In the rows, zero is written as 128.
R: 4 groups of rows, each row roughly a mix of its group's hidden directions
R (147 x 10)
[[139 157 134 148 185 146 138 133 119 155]
 [ 95 142 133 119 117 131 150 133 190 133]
 [101 142  84 106  94 119 116 131 162 126]
 [133  97 105 125 171 105 133  84 134 127]
 [108 113 156 169 145  91 156 119 120 111]
 [104 102 145 131 175  98 164 127 127 129]
 [103 121 123 125 148 106 110  70 103 129]
 [145 184 109 128 114 108 122 138 157 152]
 [100 129 175 134 167 124 128  96 135 113]
 [ 98 104 161  96 103 100 134 106 129 150]
 [121 109 180 113 106 139 135 104 159 107]
 [136 147 104 139 107  94 123 118 116 183]
 [118 159  72 131 128 119 132 154 148 151]
 [131 145 193 150 130 128 140 116 150 115]
 [174 132 137  94 113 129 118 158 146 160]
 [113 146 137 139 101 110 177  97 156 126]
 [112 164 121 157 152 145 161 152 144 102]
 [116 135 154 167 120 129 155 131 148  80]
 [ 93 126 171 151 151 128 121 157 112 154]
 [145  98 150  94 136 153 171 136 149 118]
 [155 126 151 135  86 107 117 155 123 168]
 [185 132 129 123 167 135  98 132 141 122]
 [158 133  79 132 122  93 107 113 152 127]
 [169  97  98 118 128 102 136 154 155 138]
 [126 113 155 140 138  99 112  76 117 100]
 [155 152 134 106 122 109 151 132 135 184]
 [ 79 157 116 131 130 117 128 105 171 130]
 [142 157  96 159  91 120  99 137 124 150]
 [168 151 161 149 109  94 121 136 117 151]
 [104 151 124 140 145  94 145  78 111 137]
 [148 157 152 126 147 123 134 156 178 149]
 [148 140 127 146 161  79 116 131 152 156]
 [ 96 102 128 107 137 151 117  88 100 102]
 [111  96 126 111 132 171 148 167 129 104]
 [107 143 152 132 123 123 139 146 135  63]
 [110 144 116 158 133 143 171 139 145  85]
 [121 154 105 151 135 137 171 114 162 158]
 [133 130 146 118 121 121  66 105 127 161]
 [ 91 119 161  86 116 120 118 132 163 127]
 [165  95 138  91 119 109 132 154 122 157]
 [139 162 121 167 117 141 121 175 106 124]
 [116 116  81 145 155  88 112 124 152 132]
 [112  84  96  98 136 144 129 123  92 143]
 [145 146 128 105 143 144 125 169  94  89]
 [160 168 114 117 130 107 133 136 170 154]
 [156 137 144 163 108  95 166 147 111 120]
 [121 176 124 132  88 129 148 166 117 124]
 [168 121  96 171 121 135 120  94 139 133]
 [166 160 134 143 164 103 116 105 112 147]
 [128  94  97 132  97 115 107 134  92  99]
 [145 103 167 116 133 115 139  95  88 148]
 [127 136  76 106 119 155 133 118  86 129]
 [120 105 158 103 102 121 119  98 155 165]
 [143 122 184 123 128 134 154 130 170 124]
 [136 128 196 135 115 120 145 112 147 118]
 [160 142 106 102 137 143 142 127 172  94]
 [119 122 165 143 152 122 118 108  80 155]
 [170 149 149  87 118 145 106 124 116 151]
 [119 140 119 142 169 172 137 153 161 122]
 [170 155 145 121 140 116 170 158 131 140]
 [185 102 124 109 145 116 138 130 104 150]
 [ 95 146 103  85 127  95 121 159 127 122]
 [131 100 120 184 125 112 123  91 117 141]
 [110 135 127 112 102 129 159  70 118 115]
 [110 157 130 137 120  78 128  87 130 148]
 [115 122 129 114 172 158 149  96 111  97]
 [121 145 115 129 124  78 171 120 154 144]
 [ 98 132  92 175 104 133 125 116 115 102]
 [106 114  89 102 152 113 130 146 101  94]
 [ 90  98 154  98 149 122 115 147 106 149]
 [132 103  93 132 139 107 110  74 112 127]
 [130  98  85 122 109 141 112 163 155 109]
 [136 126 164 139 173 168 148 143 124 138]
 [106 123 156 135 116 126 133 122 158  69]
 [123 126 119 159 175 158 117 157 120 156]
 [ 90  93 111 105 130 157 102 103 127 111]
 [120 107  97 114 150 146  90 133 172 134]
 [109 149 103 107 153 146  98  95 104 152]
 [107 122  69 130 163 111 125 111 120 142]
 [109 110  98  73 129 102 119 135 114 109]
 [139 147 146  68 123 135 136 156 103 129]
 [141 147 102 118 141 149 105 117 171  89]
 [109 150 103 147 126  81 117 151  94 137]
 [129 139 162  92 146 151  89 102 142 138]
 [132 143 133  99 136 138 164 147  95  85]
 [143 129 161 137 127 142 119 127 117 192]
 [102 128  83 130 134  86 132 104 157 130]
 [ 77 110  91 106 112 117 141 114 141 142]
 [146  86 133 109 117 113 126 106  77 135]
 [ 95 147  78 139 112 142 115 142 117  97]
 [153 127  83 161 147 148 123 124 135  92]
 [153 154  94 107 116 161 147 161 145 127]
 [136 139 102 163 146 147 142 132 142  75]
 [102 100  80 103 138 109 142 112 149 142]
 [158 157 106 104 114 146 165 142 130  96]
 [123 124 131 128 166 115 119  64 139 124]
 [182 124 138 115 120 154 129 173 130 127]
 [131 187 135 138 159 125 122 113 134 161]
 [148 110 160 138 114 111 174 139 110  96]
 [135 139  82 134 155 128 111 163  98 106]
 [122 132 133 126 162 156 132 164 113  79]
 [ 78 137 110 139 115  99 168 124 113 134]
 [ 75 112 140 103 127 106 132 131 148  94]
 [134 102 136 128 146 124 155 188 116 146]
 [141 172 113 155 116 109 163 135  96 130]
 [133 120 131 111 125 152 109  73 157 102]
 [110 129  86  83 138 112 115 151 128 100]
 [ 90  91 146 129 154 122 145 101 113 100]
 [158 108 139 101 134 121 175 166 136 126]
 [128 132 181 113 126 128 109  83 140 110]
 [183 142 118 124 139 162 112 146 105 141]
 [141 145 130 147 100 128  99 121 178  98]
 [110 148 115 126 145 147 123 153 175  89]
 [137 127  86 102 145 118 151 137 137 176]
 [129 166 167 118 134 171 131 145 141 105]
 [143 146 150 149 145 112  81 145 159 149]
 [139 111 123 138 110  95 133 102  82 162]
 [172 155 155 106 111 142 135 118  91 123]
 [170 143 103 115  90 142 134 165 136 136]
 [184 153 139 122 148 150 104 149 126 117]
 [122 156 162 134 135 163 147 155 168 133]
 [143 122 137 111 141 174 106  89 123  96]
 [ 98 146 117 153 139 119 114 154 152  80]
 [ 89  98 129 171 118 105 110 107 122 111]
 [106 134 155 182 136 125 134 126  88 117]
 [157 108 134 139 119 116 115 182 114 160]
 [146 167  84 150  99 142 131 152 132 130]
 [137 158 152 146  94  87 109 101 129 114]
 [127 130 144 143 158 185 121 156 114 111]
 [111 125 116 138 122 117  85  89  89 146]
 [122 139 131 122 103 164 150 182 137 145]
 [110 117 138 155 130 126 171 120 115  77]
 [116  80  97 136  89 113 107 131 110 131]
 [175 144 133 129 151  87 130 129 153 152]
 [135  86 147 119  92 108 120 108 100 102]
 [114 120 121 128 114 168 117 120  70 110]
 [118 112 173 124 142 120 158  99  96 152]
 [105 117  78 124 138 135 121  97 147  92]
 [122 114 184 135 139 109 128  94 103 111]
 [ 90 161 126 150 154 136  99 147 153 112]
 [135 132  95 143 165 109 134 119  88 160]
 [148 118 188 132 137 100 154 124 114 118]
 [135  91 154 127 143  99 154 112 106 166]
 [ 97 102 119 148 124 115 119 107  74 117]
 [ 96 167 147 136 137 149 147 170 112 116]
 [134 173 120 124 121 144 172 124 166 138]
 [124 107 122  81 146 148  98 150 137  96]]
which group is each row in? (one row of each group first)
[135 115 156 158  81 113  89 122 134 120] => <40>
[157 125  76 124 130 142 119 171 115 132] => <31>
[137 127 140 124 128  94 178 114  94 155] => <19>
[ 92 114 123 131 174 157 126 147 161 132] => <7>

[127 149  78 143 101 100  99 134 112 115] => <31>
[128  82 173 129 133 123 139 101 130  98] => <31>
[124 139 121  89 161 126 130  90 144 166] => <31>
[140 149 141  99 154 159 162 145 159 111] => <40>
[140 163 117 141 113 105 131 146 184 119] => <31>
[147 101 134 140 162 162 130 128  94 162] => <7>
[126 112 133 116 149 168 115 127  71 137] => <31>
[161 106 123 139 115 111  79 104 115 152] => <19>
[160 156  97 172 123 128 119 123 133 160] => <7>
[124 151  82 103 124 165  97 119 122 143] => <40>
[131 122 130 106 163 110 158 112  78 145] => <40>
[ 78 140 106 129  84 132 149 134 137 113] => <19>
